The rows of X fall into 3 groups, which share some directions, and each row is roughly a mix of its group's hidden directions, except one row that fits no group.
X (117 x 11):
[[-14  -9  27   6  12  -7   9  25 -17   0   6]
 [  6  18  -1   4   2  18  15  28 -22   9   3]
 [ -3 -20  -6  -4 -23 -16   8 -20  12 -12  15]
 [  5 -11  14  11  18  -4 -10 -35   7  -7  -4]
 [ -4   8   3   7   1  17   7 -18  -4  -9 -37]
 [-11  -6  -9   3  28  -4  15  -8  -7   4 -29]
 [ -1  -9  25   5  27  -2 -20   1 -18   3   4]
 [ 10  -9   0  15  19 -25 -21  -1   5 -16 -11]
 [  8   8 -16   3 -12  14  11  29 -17  16  -3]
 [ 10  12 -12   2  -6  22   3  27 -23   8   5]
 [  1  22  -8 -15 -18  -6   8  17  24  12  -8]
 [ -7  -1  -2  11  33   8   4   7 -13  15 -23]
 [  6  -8  -3  -7   2 -23  -4  19   6  14  31]
 [ -1  -7  36  19   5  -5  13 -13  -5  -8   6]
 [-11  11  -7 -12  -8 -14   1  35  19   6   1]
 [-11 -14 -15  -1  15   4   1 -11   9 -30 -20]
 [ -5  16   3   4 -12  20   3 -16  -8 -18 -28]
 [ -8   8   8  -3  -8  -7  10  32   2  29   2]
 [ 11  -6   4   8  24 -30 -17   6   2 -14  -8]
 [  3 -14  -4  14  15 -33  -6  11   5 -17  -6]
 [  1  13   3  -1  35  21 -15  12  -3   8  -1]
 [ 21 -16   7   7 -14 -30  14  -4   9  -1  -6]
 [  7 -18   9  10  17   7 -17 -28   7 -14  -1]
 [-18 -13  10  15  11  -2  -9 -27  22   4   0]
 [-23 -24  19   4  -1   3  -2   7 -16 -18  13]
 [ -7  -1 -10   4 -20 -10  -5 -29  19 -19   4]
 [ 19  27  -8 -10 -10   7   1  25 -14   8   5]
 [-11  -6  -9   8  33   8   2   2  -6   4 -27]
 [ 17 -22   2   5 -21 -23   5 -15  -1   3 -14]
 [ 19  14 -21   2  -8 -25  -7  -3 -14 -18  -5]
 [ 15 -10 -15  13 -21 -17  -1 -14 -18 -11  13]
 [  9  18 -22   2  -4  12  28   6   1  13 -15]
 [ -3 -18  22   8  29 -13  -9 -10   2 -13   6]
 [  9   5  -3  11  14 -28 -26   9   6 -16  -4]
 [  2 -14   1  14  15 -27 -19   8  12 -17   6]
 [-18  -7  33  12  16  -5  12  10  -8  -4   8]
 [ 11  -4 -23  19 -23 -12  -6 -10 -19  -7  -5]
 [ -5   8   2  -1 -21  -3  24  20   3  23  14]
 [  5 -18  -7  17   8   3   6 -31   0 -22  -7]
 [ -7  -2  -3  16 -25 -14   8 -31   5  -3 -10]
 [ 12 -22   4   7 -16 -31   5  -7  15   4  -6]
 [ 19  22 -24  -5 -20  20   0  -5  -5   3  -2]
 [  0 -11   0   1   8  26   6 -32  -8  -6 -16]
 [ -8   9  -7  -7 -20  26  25  -7  -5  15  -5]
 [-16   7  -6   4  19  34 -14   1 -12   0   8]
 [ -4  10   3  -3 -15 -14   6  28  15  13  23]
 [  8   9 -33   1  -5  16  11 -18  14   0 -11]
 [-18  -8 -13   4  35  -1   8 -11 -11   4 -11]
 [ 20  -9   4  -2 -30 -21   2 -16  -2   5 -12]
 [ 20 -22   4   4 -27 -23   7  -1  -6   0  -7]
 [  6 -19  -1  -1   2 -20  -3  20   7  17  27]
 [ -7 -18  36  18   6 -11  -1  -1  -5  -2  10]
 [ -9  21  -3  13  -8  14  -5 -14  -6 -15 -29]
 [ 12 -14  12  10 -23 -28  13  -5  10   9  -7]
 [-11   1 -18   8  -7 -26   0 -25  18  -9  -5]
 [ -6   9   0   4  16  21 -16  28 -17   1   8]
 [  2   2   2  -8 -26  -6   4 -29  10 -12  19]
 [-28  12  -5  -5  15  26 -10  13  -7   7   5]
 [  4 -21   3   2 -23   1   3 -25  21 -14  -4]
 [ -9   2  18  15   8  22   8  21   0  10 -21]
 [  5 -12   2  -9  17   7  -3  39  -8   7   5]
 [-10  20   3  -6 -13   4   9  25  17  24   0]
 [ 16  -5  11  -4 -13 -34  13  -8   7   6 -15]
 [ 20   8 -14  10 -22 -11   8 -15 -23  -3   9]
 [ 13  -9   7 -13 -28  -7  -1  15   6  -5  26]
 [-13   9  17 -25  18  14  13  13  15   5   1]
 [ -3  19  -4 -20 -16  25  14  -2 -13  15  -4]
 [  1 -28   3  17  14 -22 -16   0   6 -14   0]
 [  5  -8  11  10  22 -29 -13  13   9 -11   9]
 [  2 -20   0  10  10 -27 -23  14 -12  -6  -1]
 [-18   1  19 -17  22  14   0  16  19   4   4]
 [  2  16   0   0   5  15 -23  33  -5  -3  10]
 [-10   2  -5   0 -19 -14  12  32   1  18   9]
 [ 18  -7 -17  14 -22 -20  -8 -10 -18  -3   0]
 [-13   7  -4  -6  -2  11  11  38 -18   3   5]
 [ 16   0 -19  17 -18 -12  -7 -13 -25  -6  -2]
 [  1 -13  -1   9  19 -26 -20   9   8 -20  -1]
 [  1  22 -11  -4  -5  13  -2  30  -9  22   2]
 [  4 -14   2  10 -11  -6  12 -25  16   0 -28]
 [  5   8  11 -12  17  15   4  24 -24  12  10]
 [-11  19 -13  -9  13  31 -10   7  -6 -10  11]
 [ -4   2  -2 -16 -14 -14  -4  32 -14  17   8]
 [  5   3  11  -4  14  25 -13  28 -14   6  12]
 [ 11  -6 -23  17 -19 -19  -6  -6 -20  -8  -6]
 [  5 -16   6   6  12 -17   0 -33  14  -4 -12]
 [  0  29  -4   1 -17  23  16  -7  -6  14   3]
 [  0   9   9   8  24  22 -15  15 -13  16   9]
 [-11 -12  16   9   4 -10  -7 -31  23  -6   2]
 [  8  -3   5  -6 -35   2  -8  13   6 -15  20]
 [ 17  -3 -39 -13 -14   5  -6   2  -2  -3  -8]
 [ -2 -15  -4   4  17  13 -10 -26  -7 -26  -8]
 [  2  -3   2   3 -37 -16  14 -19   4  -6  -4]
 [ 11  -1 -16  20 -22  -5  -4 -15 -25  -4   8]
 [ -9   7  -5   0  41  16  -8 -11  -1   1  -6]
 [  6 -16  -5   7  13 -21  -8  12  20  22  14]
 [-11  10  -4  -2  40   5   3  -9 -14  12   0]
 [  7 -10  -7  -7   7 -25  -7   5  24  10  25]
 [  2   5  12   2  10  -1  -8 -38  17 -14   2]
 [-10 -10  21   6  10  -6 -13 -34   7   1  -6]
 [-20  -2  12 -21  18  13   7  18  19   4  -6]
 [-24   7 -18   6  25  -4   5 -18 -14  -4  -9]
 [ 18  -6  13 -12 -35   4   2  11   8 -11   7]
 [  1  28   6 -14  -8   0  -1  24  -5  23   5]
 [-23   2  -7  -2  23  27  -9   9  -8 -10  11]
 [  4   3  10   1 -12  28   0 -12   2 -18 -27]
 [ 17   9 -26  -7  -3  -5   7 -18  25  -6  -8]
 [-20   6 -19  -9  14  26 -19   8  -3  -4   8]
 [  1  -6  -7  -8  12 -18  -9  10   9  10  36]
 [ 15  12 -25 -16 -16 -10  13  -8  15  -1 -15]
 [ 11 -18  12   7 -19 -31   7  -8  12   4  -5]
 [ 20  30 -18 -16  -1   0  -8 -10  14   3  -4]
 [  4   5   1 -16  12  11  -7  37 -12  -1  13]
 [  2  17   1  -7 -20  21  21  -7  -8  23  -1]
 [ 16  -5 -15  20 -20 -14 -10 -13 -21  -2   2]
 [  3  -6 -29  18 -15  16   6  -1  21   1   8]
 [-10 -10  -5  15  29   6   3 -12   0   9 -27]
 [-19  -9  19 -19   8  20   8  15   5  17   6]]

Here is one row of each group, with its name. Which group are the others in?
[-11   9  24 -11  20  18  -1   9  19  16  -1]
G
[ 31  -3   8   6 -13 -28  14  -2   7   0  -3]
E
[  0  12   5  -8 -29   6  -5  -6  -7 -16  28]
H

[ 12  17 -13  -9 -22  11   9  23 -19   7  -2]
E
[  6  13   9  -2 -14 -16  -2  25   0  25  16]
G
[ -2 -10  -8  -9  -1 -24   1   7   1   7  37]
H
[-10 -16  30   7  10  -3  12   0 -24 -11  -2]
E
[ -2  -9 -10  17 -27 -21  -7  -8  22  -6  -2]
H
[ -4  16   5 -12 -14  16  14   0  11   2  33]
G
[-14  19  -9  -5  10  31  -1   9  -4 -14  14]
E
[-21 -10  -7   1  25  11  11 -14 -25  -2   1]
H
[ -2  13  -4 -18 -19  25  23  -8  -6   9   6]
G
[-20 -18  14 -22  13  12  -1  19   6  13  -5]
G
[ 11  22  18 -17   3 -13   9  18  11  18   8]
G
